which system made each run:
run 1, Z828 (8 x 20):
[[  3  17  -3 -13  -5  -5  -6 -10  14 -18 -44   3   9   8  44 -23 -19 -37
    9  26]
 [ 20   0 -11 -17  10  13  18  -6  36 -38  -2  25  -5  17  18 -15 -18 -19
  -12  29]
 [ 23  -8 -11  -7 -18  16   5   3  26 -36   7 -25  11   8   2  -1  -8 -37
  -19  10]
 [  2  -4 -11 -25 -11  10 -15 -27  27   6  13 -19  31  13 -10 -28 -20 -19
  -17  10]
 [ 23 -11 -14 -25   8   8  22 -16  17  -8  36  -6  29   1 -15  -8  -8  23
   -7   7]
 [ 11 -21 -17  -7  -2  28  -3  -1   6  -7  19 -21  21 -26 -38  13  -4   3
   -5 -18]
 [-15   0 -22 -13 -12  -7 -18  -6  -1  24  24 -19   5  -9 -42 -18  -2  14
    1 -20]
 [  6   3 -17 -10   5 -19  12  -6 -18  14  10 -11  17 -20 -17  -6   4  44
   27 -10]]
run 2, Z503 (8 x 20):
[[  3  17 -19 -12  27 -16   8 -14  17 -16  -7 -15  23 -30  58   0   3 -33
   -8 -14]
 [  2  26 -18 -23  30 -31  18 -21  20 -15  -8  17   4  -7  50 -30  -6   4
    3  18]
 [ 21   6 -27 -14  38  -5  41   7  13 -37  -1  39 -14 -17  26  -1  -4  13
   14  10]
 [ 28 -10  -3  -5  36  27  30  -9   2 -25 -25  21  27 -34  21  15 -11  18
   22  13]
 [ 14  -2   5  -7  22   0  21 -16 -17   3 -24  22  20 -20  -4 -12 -10  61
   39  19]
 [  8 -13  -5   0  18  19  11  11 -15   1 -11  51 -18 -10 -44  -5 -12  55
   33   9]
 [ 19 -36  10   3   2  55   5   8 -16   9  -9  19  19  -5 -60  22 -16  25
   21  -1]
 [ -7 -18  14   2 -17  16 -20  -5 -39  50  -7 -14  32   0 -57   8  -2  32
   31  -9]]
run 3, Z364 (8 x 20):
[[ -1   2  29   2  -7   3  -6  -7 -14  18 -31  17   6  36   8 -11  -9   2
   18  30]
 [-14   8  20  25 -15 -21  -7   5 -24   1 -12  -8 -26  -2 -10  -8  11  39
   14   4]
 [ -6  -4   8  23 -14   1  -7  32 -26   9 -27   6 -25   6   3  24  11 -23
   16 -13]
 [ -6  15   8   7 -28 -28   0  13  -1   2  -3  -9 -24  44  18  -9   6 -17
   -2  15]
 [-26  18 -10  10 -16 -40 -16   5 -11  17  11 -29 -20  -7   2 -11  18  -2
   -1 -23]
 [-11  11 -37 -11   6 -12  -8  26   7   2  -1  13 -39  -6   6   2   3 -38
    5 -25]
 [ 12   4 -27 -16 -10 -19  19  16  18 -12  38 -14 -10  25   3  -2   9 -23
  -17  -4]
 [ -6   8 -34 -28   8 -19  -2 -11  11  24  32 -23  27 -12   4 -11   2 -11
   -6 -24]]
run 4, Z828 (8 x 20):
[[ -1  -7   4  28 -12  18  -1  28  12 -47 -16  22 -58   0 -13   7   1  -7
  -13  13]
 [-10  14  19  16 -49 -24 -23  -1  -3  -3 -18 -42  -8  32  13 -19   4 -26
   -4  18]
 [  9   3  31 -10  11   5  11 -29   0   5 -23  27  29  29  25 -21 -17  19
   11  42]
 [ 32 -24  13   9   6  45  28  21  11 -37   8  27 -12  19 -12  34   2  -7
  -16  15]
 [-12  -7  10   6 -40  10 -30  13   4  16   6 -35   6  36  -9  13   2 -58
  -23 -11]
 [ -4  11  13 -29  15 -20   4 -32   2  48  20   4  47  41  24 -19  -6   4
   -3  14]
 [ 29 -22  -1  -7  46  34  45   2   7 -13  22  31  25 -14  10  42   7  11
   -9  -7]
 [-19 -11 -16   8  -7  22 -27  19  12   2  25 -19 -16 -14 -25  28   9 -55
  -36 -46]]
run 5, Z612 (8 x 20):
[[-26  -7  25   4  -8   9 -28   9 -36  72 -10  39 -13  40 -46   0  -6  19
   26   0]
 [-25   4 -10  -6  14   4 -12   4   9  10   3  67 -60  11 -44 -39 -18  46
    6  16]
 [  2  -6 -27 -19  -5  -7  16  34  21   4  64  32 -54  49 -40  -2   8  -2
  -23  -3]
 [-25   7  -3 -23  30 -17   1   5  -1  75  56  33  -1  39   8  15  16 -19
  -22 -35]
 [-42  25  -8 -13  60 -17 -11 -34  31  22  28  46 -18 -30  30 -26  -4  21
  -37 -21]
 [  4   6 -36 -15  25   0  16  -5  58 -50  52   1 -23 -19  23  -6   3 -25
  -59 -15]
 [  7  -5   7 -13  17   3  13 -14  21  14  46 -34  52  14  50  40  18 -61
  -54 -29]
 [-22  11  31  11  43  13 -22 -56  12   9 -15 -17  57 -61  58   6  -4  -6
  -33 -21]]
run 6, Z630 (8 x 20):
[[ -4 -18 -35  -8  14  44 -15  38  19  -2  -7  32 -28 -15 -23  32 -10 -65
   -8 -31]
 [ 11  -1 -15  -8  11 -19  38  -5  18 -26  65   8 -19  -1 -27 -18  10  73
  -22   7]
 [-25  -2  14   0  11  13 -34 -49   7  31   7 -44  62 -39   8  -2  -6 -11
  -29 -28]
 [ 14 -14  -4   0  31  55   4   6  39 -45 -21  56 -25  -9   9  10 -23 -37
  -18  15]
 [ 34 -17   9  17 -10   1  42   6  -8 -43  38 -39  10 -17 -20  24  21  59
  -10   5]
 [-16 -19  30  -2  19  41 -27 -34 -23  55 -17   5  62 -21 -27  10 -16  18
   12 -11]
 [  4   6  39  21  20  19   9 -13  17 -39 -46  48 -18   3  48  -4 -13  -1
  -11  45]
 [ 28 -14  19  42 -29   0  26  36 -38 -34  -8 -46  -3 -16  -3  52  30  14
   18  -7]]
run 7, Z612 (8 x 20):
[[  9  17 -21 -31  13 -24   5 -12  -5  24 -34 -13  52   0  57  -7  -8 -48
   33  -3]
 [ -3  26   5   8 -14 -44   1 -38   0 -25 -11 -52  20 -36  30 -43   2  39
    2  17]
 [ 18  -3 -53 -11 -39  -3  -9  15   8 -38 -25 -56   9 -29 -17 -12 -10 -41
   26  -9]
 [ 29   2   4 -25 -30 -19  12 -13 -18  17 -25 -38  65  39  18 -12  -9 -12
   40  30]
 [-15  11  -4   5 -30 -27 -23 -25 -27  14 -27 -50  24 -38 -26 -36  -4  52
   38  -4]
 [ 32  -3 -60 -30 -26  -1   4  17   1 -28 -35 -11  -1 -11 -41 -37 -28  -2
   60  17]
 [ 36   1 -15 -27 -45 -41  30  11 -27  18  15 -38  30  56 -20 -15   4  29
   45  24]
 [-17  13 -36 -21 -13 -45 -21   0 -45  60 -14 -21  14 -21 -35 -25   3  34
   63 -28]]
run 8, Z407 (8 x 20):
[[  3  -2 -38 -14 -15   5 -13  12   2  -5 -19   8 -18 -10 -47 -27 -22   7
   34   4]
 [ 32 -15  -1  -5 -30  -2  28  14  -7 -11  33 -25   9  30 -29  10   8  23
    5  11]
 [-13  -5  19  15 -27  -2 -23  -4 -30  32 -10 -40  29  -4 -18   6   8  -2
   11 -13]
 [-10  -1  -8 -17  -1   0 -12   2 -12  32 -14  35  -7  21 -32 -25 -19  20
   30  12]
 [ 27 -17  -5  -6   5   4  36  31 -20  14  24  14   3  25 -17  34  17  15
   18  -5]
 [ -9   7  16  11 -27 -21 -12  13 -27  33  -9 -27  11  30  18  18  19 -33
    8 -13]
 [-23  20  12  -3  11 -32  -7 -10 -19  38 -10  31 -12  15  12 -25  -1  32
   18   9]
 [ 11  -2 -32  -6  24 -13  31  36 -18   7   8  30 -27  -7  -8  23  15  14
   31 -22]]
run 9, Z630 (8 x 20):
[[-17  -8  33  24 -16  19 -19   1   1   4   0  16 -29  27 -21   3   1   3
  -21  10]
 [-15  -3  36  29 -14   0  -6   3  -5   8  21  -7 -19  23  -3  15  19   8
  -33  -2]
 [-21  -5  27  18   6  10 -10   7  -6  28  21  11 -10  16  -2  26  13  -5
  -27 -20]
 [-15   3  20  11  22  -1   5   4   1  12  25  23 -22   5  15  18  19   7
  -31 -11]
 [-16   1  13  17  24  -4   4   3  -4   8  23   2  -8 -19  15  26  22   5
  -24 -28]
 [-14  -4   2  11  35  11   1   0  -3  10  14  25 -10 -31   4  21  11  10
  -15 -27]
 [-15   2   6  18  34   1   2  -7   1 -11  10  13 -11 -42  13  14  12  24
  -19 -18]
 [-14  -5   8  23  23  16  -7  -6  -2 -12  -3   2  -7 -51   1  22   9  15
  -14 -25]]
run 10, Z478 (8 x 20):
[[ 18 -13 -15  -6  49  39  14 -14   3 -28 -32  30  23 -71  -6  11 -20  29
   23  -2]
 [ 16 -20  35   5  34  31  34  -3  20 -10  45  31  12  27  25  46  13  -5
  -52   5]
 [-11   1  37  49 -15 -24  -1   9 -47  11   4 -53  11 -24  27  44  44  17
   -7 -30]
 [ -3  -2  32  26  17  33 -13 -17 -14 -21 -86  26   8 -44  22  -1 -20   8
   31  23]
 [ 33 -29  38  23  -6  46  33  21  18 -49  10  39 -31  44 -16  27  -4   9
  -26  42]
 [-34  -6  38  56 -39   1 -35  26 -22  12  13 -35 -42   7 -17  39  32 -18
  -39 -33]
 [-41  30  36  32 -16 -18 -46 -19 -20   3 -77  12 -32 -11  19 -43 -13  17
   25  28]
 [ 20  -9  -6   6 -10  24  17  17  24 -64  -6  49 -64  15 -50 -31 -21  44
    3  49]]
run 11, Z407 (8 x 20):
[[ 36  -5 -30 -20   4  -3  35  -1  34 -46  45 -30  18  -4  14   4   7 -15
  -25   0]
 [ -8   7   8   2 -13  -5 -24 -41  11 -12 -10 -67  54 -35  24 -13  -7 -19
  -19  -8]
 [  0   1 -19 -27  16  25 -14 -41  23 -10 -29  17  29 -28 -20 -48 -40  21
   20  24]
 [ 59 -34 -18 -19   3  44  41   7  15 -43   6   1  32  -2 -25  21 -13   1
   15  17]
 [ 17 -17  39  19 -39  30 -16 -12  -5 -18 -27 -55  52  17  13  16  -6 -38
   -8  24]
 [-13  -5  51  13   3  37 -29 -38  -8  12 -53  30  20   3  -9 -25 -33  34
   12  41]
 [ 31 -34  11   7  23  65  25  27  -4 -24 -25  66 -16   4 -30  36 -14   6
   20  19]
 [ 14 -20  52  38 -31  26   5  27  -2 -24  -5 -11 -14  53  17  46  13 -52
  -33  19]]
run 12, Z478 (8 x 20):
[[  6   9 -18   9 -20 -19  14  25  21 -50   6 -13 -44  11  20  -3   9 -28
  -19   6]
 [-22  19 -15  11 -19 -18 -27  -2  19 -26  -7 -37 -22 -21  23 -19   1 -33
  -23 -12]
 [ -5  19  -7  -6  -9 -15  -9 -27  28 -36  -9 -19   0  -8  20 -47 -16   1
  -11  23]
 [  8  -6 -15  -8  -8  11   3 -17  33 -36  33 -25   6 -13 -19 -20  -9  12
  -28   7]
 [-20   0   9  -1   3   2 -17 -34  17  12  32 -29  27 -13  -1  -9  -1   7
  -40 -15]
 [  0   4  17   0   8  -8   3 -37  -5   7   5 -17  38 -17   3 -18  -3  45
   -2   8]
 [ 12 -21   8  -3  23  33  15 -15   4  -6  11  13  25 -22 -26  13  -9  36
   -4   1]
 [ -4 -15  35  12  20  21   3 -11  -9  23  29  10  17  10  -2  32  11  12
  -26 -11]]
run 13, Z503 (8 x 20):
[[ 18   4   8   8 -10 -17  25  -4  -6 -41  -2   2 -22  -5 -19 -29  -5  79
   19  38]
 [ 13 -24   1  26   6  39   7  10   1 -49  -3  13 -27 -45 -49  15   0  48
    0   1]
 [  3 -28  32  17  -1  45 -10 -31  -7  -3   6 -21  43 -30 -46   4 -10  52
  -12   2]
 [-28  -3  18  12   0  -7 -16 -14 -21  41  29   2  -2 -10 -53  -9   9  69
   -4 -16]
 [-29 -21   9  10   7  42 -32  10   7  29  28  33 -30   3 -61  11  -4   4
  -29 -21]
 [ -6 -28  27   5  -6  34 -18  -4 -10  48  37 -17  37  26 -30  39   8 -24
  -31 -26]
 [-43  13  21   9 -14 -27 -37  -2 -27  73  10 -18   6  21   6   6  18 -20
   -6 -33]
 [-34  11   2  -3 -19  -9 -30  16  18  30  13  21 -44  58   5  -8   0 -56
  -29  -3]]
run 14, Z364 (8 x 20):
[[ -5  20 -12   7  24  -5   2  -4  27 -49 -33  17 -27 -31  52 -20 -10 -15
  -11  12]
 [ 18  -7   9  24 -12  13  11  -2  15 -59  14 -49   7 -25  20  18  11 -11
  -35  -4]
 [-12   4  11  -3  -1  21 -32 -34  22  -2 -23 -27  40 -16  27 -10 -18 -48
  -24   3]
 [-21   4   2   9   7  17 -24 -28  36 -39  -7   7 -18 -30  -7 -38 -20  13
  -33  16]
 [  1 -25  21  25  -1  54 -14  -2  14 -26   9 -12   5 -25 -21  32  -1 -11
  -39 -13]
 [-15  -7  39   1   1  38 -24 -29  24  10  -1  14  23  29   9  -4 -18 -31
  -39  19]
 [-36   3  39  23  13  12 -25 -35  15   0  19   7  -9 -17  -7 -22  -3  39
  -46   3]
 [-19 -17  33  32  29  43 -15   1   3   2  -1  31 -17 -25  -4  40   5  -7
  -37 -20]]

runs to name:
run 15 (2 x 20):
[[ -6  13  23   5  -3  -4 -17 -30   7  -7 -32 -39  43 -15  59  -3  -3 -37
  -13   4]
 [ -8  36  -3  -8   0 -61  19 -11   7  -7  13   5 -26  28  37 -40   8  22
   -2  21]]
  Z503
run 16 (2 x 20):
[[  4  -6  36  26  50  13  37  -3   1 -15  20  56 -22 -11  24  29  15  52
  -26   5]
 [  0 -17  65  36  45  41  16 -16 -15   0 -13  41  15 -19  19  41   7  44
  -14   9]]
  Z503
run 17 (2 x 20):
[[ 22 -10   4 -13  13  11  33   7  23  -6  42  28  -4  45  11  15   4 -17
  -29  13]
 [-27  -1  27  18  22  -2  -8 -14  -9  38  34  -4  13 -10  12  28  23   7
  -36 -36]]
  Z612
run 18 (2 x 20):
[[ 10  -7  21  10  -2   8  24  38  -8  -1 -11  72 -59  66  -7  11   0   7
   12  35]
 [ -4   0  41  22 -33 -40  12   7 -40  41  36 -44   9  44   4  23  40  32
   -6  -7]]
  Z364
run 19 (2 x 20):
[[-12  -1   2   8 -26  -4 -13  29  -9  18   4   9 -37  38 -23   4   6 -18
    4  -1]
 [  8   8   8 -10 -12 -28   8   2 -24  32 -13 -11  24  34  26   2   6  -9
   29  10]]
  Z828
run 20 (2 x 20):
[[  6 -11 -16 -43  27  24   2 -33  19  35  24  20  50   5 -24 -19 -25  14
    1   1]
 [ -2  -3 -41 -26  32 -11  14  18 -20  48  22  29   5 -11 -21  13   7  15
   33 -38]]
  Z503
run 21 (2 x 20):
[[ 14   9  19 -11 -19 -18  21   2   5   7  11  28 -16  81   7 -29  -4  17
    3  50]
 [  4   9  17   0 -35 -33  -1   3 -19  24   6 -54  33  43  36  10  16 -40
    0  -1]]
  Z630
run 22 (2 x 20):
[[ 24 -19  19  23 -22   4  28  24 -22 -17  15 -19  -6  16 -15  33  21  22
    5   7]
 [ -6  -7  15  15   4   9  -5  21 -38  32 -30  19  -4  -6  -5  32   8   0
   31 -17]]
  Z612
run 23 (2 x 20):
[[  7  -2  48  33 -12  14  -7  -5 -28 -12 -64 -11  18  -9  24  16  -1   1
   20  24]
 [-10  11  41  39 -32  -4 -19  -4 -16 -26 -59 -14 -20   2  18 -13  -2   7
    8  34]]
  Z364
run 24 (2 x 20):
[[  9   1 -26  11   4  -3  11  -8  29 -67  18 -44  -4 -65  13  -1   7   4
  -30 -15]
 [ -6  14  -1  -3  25  -7  -1 -52  29 -33  13 -24  31 -51  24 -31 -10  30
  -31   1]]
  Z503
run 25 (2 x 20):
[[ 17 -10  17   1 -25  37  -6 -26  49 -63  -3 -15   9   9  -9 -32 -28  -4
  -36  48]
 [ 20   0  -5  15  -4 -35  37   3 -16 -27  46 -52  11 -30   8  18  35  51
   -9 -16]]
  Z503
run 26 (2 x 20):
[[ 10 -18 -10   4  -1  35  -5  13  10 -17  -5 -14  10 -21  -7  31  -3 -44
   -9 -20]
 [ -7   6  26   1 -15   7 -16 -28  26  -6  -5 -10  14  31  18 -26 -17 -17
  -26  30]]
  Z407
run 27 (2 x 20):
[[ 29 -14   8  26  19  22  45  21   6 -68   1  36 -41 -24  -8  19   7  48
   -3  21]
 [ -8 -12  32  29  -6   2  -8 -22 -43  23   0 -45  39 -43 -24  19  16  62
   12 -21]]
  Z630
run 28 (2 x 20):
[[  2   4  -7   5  -1  10   2  13  19 -34 -19  27 -40   7   3 -15 -10 -16
   -4  21]
 [-12   8  -2  12 -18 -15  -4  14  16 -18  23 -13 -38  14   0  -6  11 -12
  -25  -3]]
  Z478
run 29 (2 x 20):
[[-18  14 -35 -23  14 -26  -9 -29  14  15  40 -28  20 -43 -14 -32  -3  33
  -14 -32]
 [-17   6 -25 -18  26  29 -32 -31  45 -20 -15   4  13 -44  12 -24 -28 -41
  -26 -10]]
  Z630
run 30 (2 x 20):
[[ 33 -24   3 -18 -43  33   7  20  22 -15  15   0   3  75 -30   5 -17 -44
  -12  36]
 [-26   6   9 -16 -29 -25 -32 -38  -7  53  31 -40  35  18 -38 -44  -5  32
   -6  -1]]
  Z364
run 31 (2 x 20):
[[ -8  18 -10   7 -43 -64   6  33 -34  25  22 -25 -38  38 -16 -10  28  23
   27  -4]
 [-31  26 -38 -24   0 -45 -27  18 -17  55 -22  25 -33  14   0 -30  -3 -21
   43 -17]]
  Z612
run 32 (2 x 20):
[[-14   6   8  30   3  -4 -15  -9  -6 -17 -16 -21  -7 -48   9   1   9  18
   -9 -13]
 [-16  -9   2  23   5  25 -20  10  -4  -9 -21  14 -26 -34 -29  11  -3   9
    2 -14]]
  Z630
run 33 (2 x 20):
[[ 11   5 -10  -6  21   6  12 -11  30 -37   0 -12  16 -22  46   7  -2 -38
  -25  -5]
 [  6   5  -2  -5  10   9   0 -34  34 -35   8 -28  31 -26  28 -15 -10  -9
  -34   6]]
  Z364
run 34 (2 x 20):
[[ 25 -18  -8   2 -12  15  25  22   0 -28  18  14 -24  12 -46   6   1  34
    8  13]
 [  7 -23   7  22  -5  34 -11   2 -17 -11 -15 -28  20 -40 -31  24   1   7
   10 -14]]
  Z503
run 35 (2 x 20):
[[-23   2  53  29  14  27 -24   3  -9  25 -43  40 -10  22  39  26  -1 -43
  -13   9]
 [ -8  14  38  13  10 -19  17  11   7  12  18  30 -27  62  59  16  18 -30
  -37  14]]
  Z828
run 36 (2 x 20):
[[  6 -23   7  22  35  46  17  29  -3 -20   5  64 -45 -23 -36  37   3  29
   -7  -9]
 [ 11 -35  57  18  10  60  -5 -26 -20  22 -10  -4  68  -8 -17  37  -6  18
   -7   4]]
  Z503
run 37 (2 x 20):
[[-18   0  -8 -20   8  10 -26 -45  14  27  16 -24  48 -24 -17 -26 -20  10
  -13 -14]
 [ 19 -12 -34 -30  11  23   7 -26  32 -27   7 -11  39 -33 -19 -22 -24   9
   -1   6]]
  Z612
run 38 (2 x 20):
[[ -9  13  -8  16   7 -38  13  -3  -1 -19  42 -34 -19 -42   7   3  30  41
  -22 -27]
 [-25  16 -50  -9 -17 -22 -35   2  14  -4   1 -30 -22 -39 -21 -27  -4 -21
    2 -31]]
  Z407
run 39 (2 x 20):
[[-21 -28  30   3  24  48 -23  -9  -6  66  37  13  32   5 -25  44   6 -20
  -39 -40]
 [-23   0   3 -28  28  26 -23 -10  25  56  13  51   9  46   5  -2 -17 -55
  -29  -7]]
  Z407
run 40 (2 x 20):
[[-31  16  10  13  12 -17 -11 -10   8  -2   3  36 -51  -5  -9 -32  -2  46
  -12   8]
 [ -1  -5 -36 -10  -8   3   1  32  27 -17  34  19 -50  21 -23   3   3 -35
  -23  -9]]
  Z612
run 41 (2 x 20):
[[ 20 -11   8  -7 -16  18   5 -16  13 -29  -4   9   2  16 -37 -37 -25  39
    7  45]
 [ 20 -18 -16  10  -5   6  23  23 -21 -16  20 -18  -6 -28 -42  24  16  42
   13 -16]]
  Z503
